Here are some numbered points:
[-0.9  0.5  1.   0.   0.   0.   0.8 -0.1  0.2  1.9 -0.1 -1.2 -1.   1.7
  0.6 -1.9] 0
[-2.8  4.8  1.9  3.6 -1.8  0.   2.5  0.8 -0.1 -2.8 -0.1 -1.1  0.   1.3
 -2.1  2. ] 1
[-0.9  0.7  1.  -1.2 -0.9  0.   0.8 -0.5 -0.8  0.9  0.9 -0.6 -1.   0.3
  0.8 -0.9] 2
[ 0.9 -0.5 -1.  -0.7  0.   0.  -0.2 -0.4  0.  -1.   0.9  1.1  1.  -1.3
 -0.3  1. ] 3
[ 0.  -0.4  0.   0.9  0.  -0.9 -0.8  0.5  1.3  0.  -2.  -1.1  1.   1.5
  0.5 -0.9] 4
[ 0.9 -1.1 -1.   0.7  0.9 -0.9 -1.4  0.4  1.1  0.  -1.   0.1  1.   0.1
  0.1  0. ] 5
[ 0.   0.   1.   0.7  0.  -0.9 -1.4  0.3  1.9  0.  -2.  -1.6  1.   2.1
  0.7 -1.9] 6
[-0.9  1.   1.9  0.5 -0.9 -0.9  0.9  1.3 -0.5 -1.  -0.1  1.2  1.  -0.8
 -0.9  1. ] 7
[-1.9  0.4  1.9  0.3 -1.8 -0.9  0.7  1.2 -0.6 -1.9 -0.1  1.2  0.  -1.
 -1.   1. ] 8
[-0.9  0.4 -1.  -1.3  0.9  1.9 -0.2 -2.6 -1.   0.9  0.9 -0.1 -2.  -1.1
  1.   0. ] 9
[ 0.9 -1.4 -1.   1.4  0.9 -0.9 -1.5  0.3  1.2  0.  -1.  -0.6  1.   0.2
 -0.1  0. ] 10
[ 0.9  0.5 -1.  -0.8  0.   1.  -0.2 -2.  -1.2  0.   1.9  0.3 -1.   0.9
  1.2 -0.9] 11
[-0.9  0.3  1.   0.6 -0.9  0.   1.1  2.2 -0.2 -1.9 -0.1  1.5  1.  -1.5
 -0.8  0. ] 12
[ 0.   0.7  0.  -1.3  0.   0.   1.3 -0.2  0.3  0.9  1.9  1.  -1.   2.1
  0.4  0. ] 13
New points follow, each followed by the numbers of its three nearest points above, nearest first.
[ 0.  -0.1 -1.   0.8  0.9  0.   0.3 -1.1  0.4  0.   0.9  1.1 -2.  -0.4
 -1.2  2. ] 3 13 9
[ 0.9 -0.1  1.   0.4  0.9 -0.9 -0.5  0.6 -0.6  0.9  0.9  1.8 -1.   0.1
 -0.6  0. ] 13 3 5
[-0.9 -2.5  0.  -0.4  0.9 -0.9 -0.5  0.   0.8 -1.9 -1.   0.5  0.   0.8
 -0.5  1. ] 5 10 3
[ 0.  -0.3  0.   0.7  0.  -0.9 -0.3  0.5  0.   0.  -1.   0.4  1.  -0.3
 -0.3  0. ] 5 10 4
[-0.9 -1.   0.  -0.3  0.   1.9 -1.1  0.8 -3.2  0.  -0.1  0.3  1.  -0.1
  2.1 -0.9] 2 11 3
[ 0.   0.   0.  -0.7  0.9  0.   0.8 -0.1 -0.8 -1.  -0.1  0.4  1.  -0.8
 -1.9  1. ] 3 7 12
[ 1.8  0.9 -1.  -0.2  0.9  1.   0.8 -0.6 -1.   0.   0.9  0.3  0.  -1.
 -0.5  1. ] 3 11 9
[ 0.9  0.5 -1.  -0.8  0.   1.   0.2 -0.5 -0.4  0.   0.9  0.  -1.  -0.5
  0.7  0. ] 11 3 9
[ 0.  -1.2 -2.9 -1.4  2.8  3.9  2.3 -1.4  0.5 -1.   1.9  2.5  1.  -2.
 -0.7 -0.9] 3 9 11
[ 0.9 -0.3 -1.   0.1  0.9  0.  -0.5 -0.3  0.6  0.9 -0.1 -0.1  0.  -0.2
 -0.5  0. ] 5 10 3
[-0.9  0.1  1.   0.4 -0.9 -0.9  1.3  1.3 -1.  -1.  -0.1  1.6  1.  -1.2
 -0.9  2. ] 7 8 12
[-0.9  0.5  1.   0.  -1.8 -0.9  0.8  0.7 -0.8 -1.  -0.1  1.   1.  -0.9
 -0.8  1. ] 7 8 12
[ 0.   0.4  1.  -0.4 -0.9 -0.9 -0.3  0.7  0.1  0.  -0.1 -0.6  0.  -0.3
  0.1  0. ] 2 7 4
[ 0.9  0.  -1.  -0.5  0.9  0.   0.1 -1.  -0.9  0.9  0.9  0.  -1.  -0.5
  0.2  0. ] 11 9 3
